One vector is turned by the same rotation once a tick. Each row is the vector after some number of ticks, and that number follows the row.
The counts run from 0 to 398.
[142 135 146 129 105 130 126  93 107 120 122 124  64 141 135 139  99 147
 132 131 115 159 147  52 162 155  76 114 120 112 167 137 115 158 130 147
  93 181 136 133 155 165 120 131 128 138 138  71 141  94 120 113 104  98
 126 136 117 159 151 119 126 140 101 100 160 172 133 119 104 115  84 176
 149] => 352
[150 131 137 152 105 132 144  90  98 124 126 129  64 144 144 136 106 145
 147 144 122 141 141  50 167 149  73 135 110 122 148 148 122 144 129 163
 100 173 127 125 162 161 123 135 108 143 129  56 142  93 123 114 108  99
 127 149 122 155 145 125 110 124 107  99 152 171 124 104 112 116  71 170
 154] => 398
[154 118 130 161 113 134 130  85 100 118 139 119  70 147 134 130 118 162
 130 126 129 129 156  57 140 154  33 106 102 110 146 141  95 154 111 141
 120 143 139 131 162 174 101 127 120 154 119  88 152  85 104 112 121 102
 128 130 127 149 161 131 141 103 106 116 148 153  98 111 119 103  89 150
 144] => 15
[149 143 140 146  97 137 126 102  94 129 113 126  54 144 130 124 105 146
 133 143 121 135 148  49 167 147  68 134 123 120 152 146 115 152 129 161
 117 171 125 126 157 161 109 126 113 133 127  66 148  99 139 113 106  95
 121 150 114 160 157 123 125 119 107 102 162 160 127 100 121 115  80 172
 153] => 159
[149 118 136 153 115 136 138  86 112 103 137 131  70 153 134 125 128 150
 139 125 139 132 157  56 145 157  36 105 108 107 139 137 109 154 114 135
 125 153 133 125 172 179 105 122 125 137 122  78 148  79 100 111 121 107
 133 132 123 153 158 142 129 101  96 115 141 158 102 117 117 114  90 150
 141] => 376
[146 122 129 147 110 132 141  77 116  94 142 122  77 144 141 141  95 150
 137 135 117 154 142  49 154 153  66 107  94 110 156 134 127 158 126 136
  95 175 148 130 158 171 128 134 125 143 139  72 140  87 102 116 106  96
 131 121 130 153 150 128 122 137 107 113 133 169 110 116 106 107  85 163
 152] => 304
[155 115 147 147 116 136 128  92 109 104 131 127  67 143 128 143 105 170
 129 133 120 141 146  55 137 157  43 105 102 107 164 128  96 165 126 150
 102 157 150 142 166 159 103 115 128 158 122  80 155 108 111 120 116  99
 121 126 131 150 154 131 135 108  97  96 142 156 107 111 118  99  79 148
 155] => 223
[139 125 145 129 103 127 125  78 116  94 131 123  72 136 135 142 104 157
 123 128 126 153 142  51 153 157  55  96 121 103 164 127 110 160 121 140
 101 167 155 130 158 171 107 119 136 151 131  84 146  99 110 113 114  99
 129 115 131 155 158 117 138 131  93 106 148 164 119 120 106 104  91 170
 161] => 343
[148 135 134 133 111 134 134  92  94  95 136 121  78 147 142 145 106 161
 132 127 113 157 150  54 151 168  70 106 119 112 152 142 118 161 129 140
  97 169 140 132 151 167 113 128 136 149 150  74 143 104 101 116 106  93
 124 127 133 151 156 114 126 130 105  94 146 172 101 126 107  97  90 172
 156] => 68
[147 122 155 147  96 135 123  79 120 117 122 129  54 151 129 125 125 146
 135 128 122 133 152  57 149 148  46 104 117 106 156 124  96 156 116 135
 115 156 136 133 168 174 104 109 127 141 119  81 142  83 115 119 116 105
 126 124 121 154 164 139 148 103  84 108 149 152 120 107 121 105  96 157
 144] => 175
[151 131 137 148 113 140 135 109  88 123 129 136  65 140 138 140 111 162
 137 132 136 140 146  54 153 153  50 131 116 110 146 150 113 153 131 169
 113 163 138 128 162 151 100 136 118 148 125  66 155 111 123 113 116 106
 125 149 126 155 145 120 113 114 116  95 165 167 108 114 117 120  69 159
 157] => 396
[145 119 147 141 102 132 135  78 129  96 129 128  66 148 138 138 106 150
 137 141 115 155 143  49 157 153  66 101 109 111 163 125 120 157 125 146
 100 174 149 127 158 162 124 120 126 142 134  70 137  95 111 119 108 100
 128 119 125 156 152 132 126 132  86 105 135 163 124 109 106 101  83 166
 152] => 143
[144 129 151 138  95 125 127  97  94 134 126 115  57 145 133 127 124 146
 138 112 139 133 146  65 167 158  50 128 134 116 150 136 101 145 121 141
 107 159 129 137 158 182  96 126 121 141 128  82 138 102 108 110 110 105
 120 142 118 157 155 127 136  98 109 107 176 164 112 121 114 115  80 168
 165] => 364
[144 122 143 145  97 131 133  71 124 109 134 111  65 147 133 122 110 135
 135 123 120 140 151  59 162 148  52 110 110 107 161 127 113 153 116 124
 104 163 144 132 160 189 123 121 128 139 134  81 131  75  98 120 108  95
 128 119 118 153 160 134 140 125  92 123 145 162 114 117 108 102  97 168
 146] => 96
[146 140 134 140 108 131 138  94  96 104 127 131  72 145 144 144 104 150
 141 136 119 160 146  49 160 167  80 112 125 116 147 144 122 155 132 158
 101 174 133 127 147 165 111 134 127 145 143  61 144 101 113 112 107  99
 127 136 126 152 149 113 111 131 103  94 150 171 110 114 112 109  79 179
 152] => 152
[154 117 135 167 104 139 136  76 120 106 130 122  65 145 130 125 113 145
 137 146 118 131 142  50 150 145  51 112  93 113 151 133 110 152 119 149
 110 153 143 133 168 171 119 119 114 143 118  75 145  75 119 120 119 101
 129 127 128 149 156 139 133 110  94 113 128 149 114  98 118 104  82 154
 142] => 216
[152 130 143 155  98 135 121  95  86 140 126 109  60 150 127 124 123 150
 128 116 131 122 153  69 153 153  49 127 125 116 153 143  86 147 120 147
 111 149 126 136 156 182  96 122 119 151 117  84 147  96 113 108 115 102
 115 138 123 152 155 129 144  91 111 100 168 162 110 115 124 108  81 163
 155] => 4
[154 122 121 155 125 133 138  88 100 108 137 118  78 141 143 140  98 155
 138 137 110 147 149  41 143 150  65 109  90 113 152 151 120 160 127 145
 100 170 141 134 156 161 124 140 121 149 137  66 150  86 110 119 111  95
 131 134 132 150 150 125 113 133 112 102 141 167 109 113 103 107  79 165
 143] => 27
[146 123 128 161 100 129 141  64 119 110 138 112  71 144 134 119 109 137
 135 135 128 132 142  50 164 142  55 124  99 114 157 135 111 147 111 136
 105 159 144 133 159 186 127 131 115 139 127  77 136  70 103 113 110 101
 131 127 120 154 155 136 134 122  97 126 134 161 113 113 112 106  92 163
 150] => 294
[143 147 142 142  96 143 119  98  91 137 116 120  51 147 126 118 107 147
 123 126 124 130 155  60 157 149  58 143 120 116 159 141 107 149 126 143
 114 169 130 140 162 169 106 121 121 132 132  71 147 100 128 119 106  95
 120 147 116 156 162 125 143 103 115 108 163 163 121 111 122 114  95 161
 154] => 81
[149 142 137 145 106 139 133 100  77 117 130 127  63 153 131 135 101 163
 127 122 131 138 151  60 154 165  60 139 119 116 143 145 122 151 129 149
 109 168 131 138 164 159  95 125 122 143 139  63 149 117 109 113 109  99
 115 146 132 156 151 119 125 104 118  99 159 169  98 123 124 114  80 161
 169] => 318
[151 139 135 162  93 139 126  82 110 116 126 120  61 148 125 118 112 142
 121 144 116 119 155  58 155 142  51 120 109 116 155 130  95 153 118 141
 120 153 135 135 163 181 113 111 113 141 118  79 147  82 125 113 110  92
 128 128 123 153 162 131 149 109  98 115 138 147 112 103 127  96  94 158
 144] => 253
[155 126 145 148 115 143 139 107  89 129 125 124  60 163 136 136 114 159
 150 122 112 143 161  58 143 164  69 122 109 114 154 151 111 159 140 148
 105 173 118 139 160 161 115 131 128 145 140  63 146 103 106 120 110 104
 124 147 124 147 151 131 115 107 110  86 158 167 114 115 113 117  78 161
 140] => 194
[151 137 142 137 105 140 133  94  96 103 134 125  67 158 133 140 102 156
 136 122 100 155 157  56 147 169  79 112 115 113 161 133 119 162 134 134
  99 183 133 136 156 164 114 121 139 138 151  62 142 107 102 120 102  92
 125 130 127 151 160 125 132 124 107  92 145 170 107 125 111 100  92 169
 152] => 69
[145 143 133 148  93 129 127  91  91 125 122 121  64 133 134 129  99 145
 118 136 136 132 140  50 174 146  58 142 125 120 147 138 113 143 120 157
 104 160 145 134 156 168 105 132 107 142 125  77 143 101 127 109 104  98
 126 142 123 159 152 117 134 120 115 115 163 169 108 107 119 107  78 171
 171] => 322
[150 127 130 139 113 130 137  91 102 106 137 114  77 150 140 140 102 153
 135 129 105 157 152  53 148 164  72 103 106 111 163 140 111 163 129 133
  94 171 136 134 149 175 121 136 133 146 143  74 145  88  97 110 107  91
 128 129 128 147 154 121 129 135 103 101 148 169 111 125  99 102  88 171
 138] => 267
[162 124 134 152 113 142 137 101  88 118 137 117  67 157 133 138 102 161
 141 117 111 152 156  59 142 163  69 126 104 115 157 146 115 158 132 143
  97 175 130 141 158 159 114 127 126 146 149  63 146 109  99 126 110 107
 117 142 132 149 152 127 119 108 117  90 149 167 101 117 115 111  83 156
 155] => 32
[159 128 141 155  95 135 135  88  99 132 128 106  59 148 134 133  97 146
 135 130 120 136 139  64 165 149  76 143 113 124 165 139 111 144 130 148
  89 173 135 142 148 171 121 128 111 150 131  70 131 105 114 118 101  97
 115 137 122 156 147 127 131 118 112 107 162 167 115 112 111 101  77 170
 168] => 39
[148 128 143 143 107 137 119  87 109  96 137 130  64 143 124 136 104 167
 114 123 116 139 149  54 140 154  43 109 111 105 166 122 100 163 119 141
 110 163 155 141 169 161 103 110 131 147 127  85 154 107 113 120 111  94
 123 120 133 158 166 131 146 110 100 104 140 157 106 120 119  98  91 149
 160] => 61
[139 135 133 140 105 130 137  76 124  98 131 129  71 141 132 130 105 143
 128 144 117 145 151  47 156 149  59 102 108 109 157 128 117 159 118 140
 112 169 146 125 158 172 122 121 128 133 135  75 147  76 117 115 110  97
 134 122 125 152 160 126 129 136  92 114 136 160 121 114 113 105  91 167
 141] => 341
[146 120 158 132 105 129 129  83 124  95 130 130  63 138 133 144 105 158
 126 136 125 154 139  51 156 152  58 100 117 108 166 120 109 160 132 142
  96 170 153 132 156 154 114 114 131 147 129  78 141 107 111 121 110 102
 120 119 131 154 153 128 133 125  90 106 146 166 123 113 110 100  85 163
 164] => 144
